Some points, one per row:
tensor([ 9,  8, 15, -2, 11, 14, -1, 19])
tensor([ 42, -63,  18,  52, -36, -16, -12, 100])
tensor([ 16,  35,   4,   1, -44,   9,  -7, -18])
tensor([-33, -27,   5,  18,  13,  13,   9, -11])
tensor([ 15, -22,  22,  30, -36, -10,  -3,  35])
tensor([ 47, -10,   3,  26,  15, -27,  -1,  42])
tensor([-39, -46, -73, -25,  86,  -8,  24, -10])
tensor([16, -5, 28, 14, -8,  3, -2, 27])
tensor([-34,  24, -23,  30, -49,  44,   1, -38])
tensor([-38, -17, -11, -27,  17,  11,   9,  -6])
tensor([ -8,   8,   3,  12, -33,   8,   2,  -3])
tensor([ -8, -32,  33, -28,  34, -26, -19,  40])
tensor([ 10, -21,  26,  15,  14, -18, -15,  26])
tensor([-12,   7,  28, -27,   0,  18, -27, -31])
tensor([  0,   2,  -8, -28,  20, -22,   3,  -3])
tensor([-60,  -7, -63,   4,   1,  30,  -6, -52])
tensor([ 29,  45,   1,  34, -58,  24,  -8, -17])
tensor([-29,  26, -35, -36, -85,  14,  12, -76])
tensor([-23,  -6,   4, -39,  15,   1,  -1,   3])
tensor([  1,  12, -48,  65,  -4,  41,  16, -10])
tensor([-55, -38, -26, -17,  27,  17,  19, -24])
tensor([ -9, -47, -12, -41,  50, -25,  20,  42])
tensor([  2,  -1, -15,  24,   6,  31,   2,   4])
tensor([ 18,  28,  -2,  48, -29,   5,  14, -14])
tensor([ 14, -16,  33,  20, -27,  -6,  29,  40])
tensor([-19,  -4,  28,  49,   4,  28,   3, -25])
tensor([ 52,  85,   6,  79, -98,  35,  -8, -29])
tensor([-42, -51, -91,  -5,  37, -18,  46, -19])
tensor([-72, -61,  10, -60,  81,   9, -16,   7])
tensor([-44, -22,   0,  -6,  15,  17,   7, -29])
tensor([ -5,   7,  -9,   3,  25,  17,   8, -27])
tensor([ -2,   1, -34,  43, -12,  38, -11,  17])
tensor([ -9, -18, -29, -49,  42, -49,  10,  -1])
tensor([-29,  -7,   0,  -6,  25,   3,   2,  -1])
tensor([ -20,  -77,   -2, -108,  103,  -50,  -18,   63])
tensor([  3,  46,   8, -25, -29,  -1,  -8, -37])
tensor([  4,  39,  -6, -29, -14,  -5, -14, -14])
tensor([  5, -12,  32,   8,  17, -12,  11,   5])
tensor([-29,  34,   1,  19, -63,  54, -10, -41])
tensor([-33,  -9,  29,  20,  30,  24, -16, -19])
Here are 24 more points, each followed by its number:
tensor([ -3,   0,  -2,  -3, -15,   3, -11, -12]) 0
tensor([-37,  12, -48,  -1, -44,   4,  10, -40]) 1
tensor([  2,  30,  62, -51,  -6,  -5, -24,   5]) 2
tensor([ 37,  18,  15,  47, -67,  39, -14,  30]) 3
tensor([ 15, -56,  27,  20,  15, -27, -20,  44]) 4
tensor([ 14,  17,  -4,  11, -12,   4,  -1,  -1]) 5
tensor([ 18, -21,   1,  28, -55, -44,  22,  33]) 6
tensor([  5,  27,  -3,  38, -20,   9,  11, -28]) 7
tensor([  8,   5, -17,  41,  -2,  23,  -1, -10]) 8
tensor([ 37, -47,  23,  42,  34, -33,   2,  57]) 9
tensor([ 74,  -5,  19,  32,   9, -22,  -2,  33]) 10
tensor([-19,  -9, -15,  -7,  12, -17,   3, -14]) 11
tensor([  1,   8,  -1,  -6, -16,  -7, -13,  -2]) 12
tensor([-45, -30, -55, -32,  47, -11,   6, -17]) 13
tensor([-11,  -1,  -4,   0,   3,   2, -11, -10]) 14
tensor([  1,   7,  29, -26,   7,   2,  -4,   8]) 15
tensor([-39,   1, -33,  13,   2,  16,   6, -40]) 16
tensor([  9, -25,  39,   1,  28,  -6, -17,  18]) 17
tensor([ -7, -22,  14, -26, -18, -30,   1,  27]) 18
tensor([ 20,  44,  28, -10, -43,  13, -20, -16]) 19
tensor([-26, -19, -30, -25,  32,  19,   7, -32]) 20
tensor([ 30, -29,  35,  14, -42, -18, -17,  67]) 21
tensor([-23, -46, -40,  41,  43,  19,  30,  14]) 22
tensor([ 25,  20,  11, -53, -35, -38, -40,  -6]) 23
Which three of these numbered points are nearest to each point below by angle, seen from the average point of the first points? Their numbers follow each, nearest first.
tensor([-14, -28, -94,  93,  51,  12,  56, -14]) > 22 8 16
tensor([ 19, -10, -41,  65,  11,  50,   2,   8]) > 8 22 3
tensor([ 28,  22, -32,  -8, -21,   9,  15, -13]) > 5 7 19
tensor([  1, -10, -52,  97,  14,   8,  28, -20]) > 8 22 7
tensor([-14,   9, -13,   6,  13,  12,  21, -31]) > 16 20 7
tensor([ 45,  -1,  25,  14,  14, -18,   2,  22]) > 10 9 17
tensor([ 25,  16, -19,  -2,  -4,   0,  10,   2]) > 5 10 12
tensor([-12,  -3,   1,  24,  -7,  27,   1,  -5]) > 8 3 7
tensor([ 37,  25,  16,  66, -68,  66,  -8,  21]) > 3 8 5
tensor([ 46,   6,  66,  95, -54,  29, -45,  26]) > 3 21 5
tensor([ -3,  21,   2, -10, -31,  -2, -29,  -5]) > 12 0 19
tensor([ 21, -29,  37,  44, -33,  -3, -14,  48]) > 21 4 3
tensor([-31,   1, -39,   4,  12, -31,  37, -24]) > 11 13 16
tensor([-15,  -5,  -1, -49, -10, -27, -41,  13]) > 23 18 12
tensor([-12,  14,  -5,  44, -10,  33,   6, -15]) > 8 7 3
tensor([  3,  19,   7, -17, -13,   0, -25,  16]) > 12 23 2
tensor([ 17,  48,  43, -38, -55,  17, -21, -27]) > 19 0 2
tensor([ -9,   1, -11, -17,  23,  17,  12, -31]) > 20 13 16
tensor([ -6, -12,   6,  10,  16,  -7,   5,   5]) > 9 4 17
tensor([  7,  -7, -15,  52, -12, -18,  35, -28]) > 7 8 6
tensor([ 25,  23, -36,  -4, -27,   2,  22, -27]) > 5 7 1
tensor([ -4, -14,   2,  25,  -2,   7,  -6,  -3]) > 8 3 9
tensor([-20,   9,  45,  76,  10,  56,   1, -49]) > 8 7 16
tensor([  2,  -8,  -3, -16, -18, -27,   1,  17]) > 18 6 23
tensor([ -9,  13, -31, -59,  43, -44,  18,  -6]) > 11 13 20
tensor([-19, -12,  26,  25,   8,  27,   1, -20]) > 8 7 17
tensor([127,  31, -14,  44, -23, -64,  26,  50]) > 10 5 6
tensor([ -4,   6, -11,  12,  17,  24,  24, -39]) > 16 7 20
tensor([ 1, -5, 24,  7, 12, -6, -4, 11]) > 17 9 4
tensor([13, -7, 53, 18, 31, -5, 11, 16]) > 17 9 10
tensor([-10, -51, -23,  -6,  40, -22,  -2,  54]) > 4 9 22
tensor([ -9,   4, -29, -38,  40, -33,  17,  -9]) > 11 13 20
tensor([  0,  -4,  10,  -3, -20, -12,  -8,   6]) > 12 21 23
tensor([ -3, -13,   7,  -6, -17, -23,   6,  13]) > 18 6 21
tensor([-11,  20,  -3,  33, -48,  42,  -8, -30]) > 7 3 8
tensor([ 10, -13,   3,   9, -17,  -9,  10,   9]) > 6 21 10
tensor([ 19, -39, -38, -58,  38, -38,   4,  64]) > 18 4 9
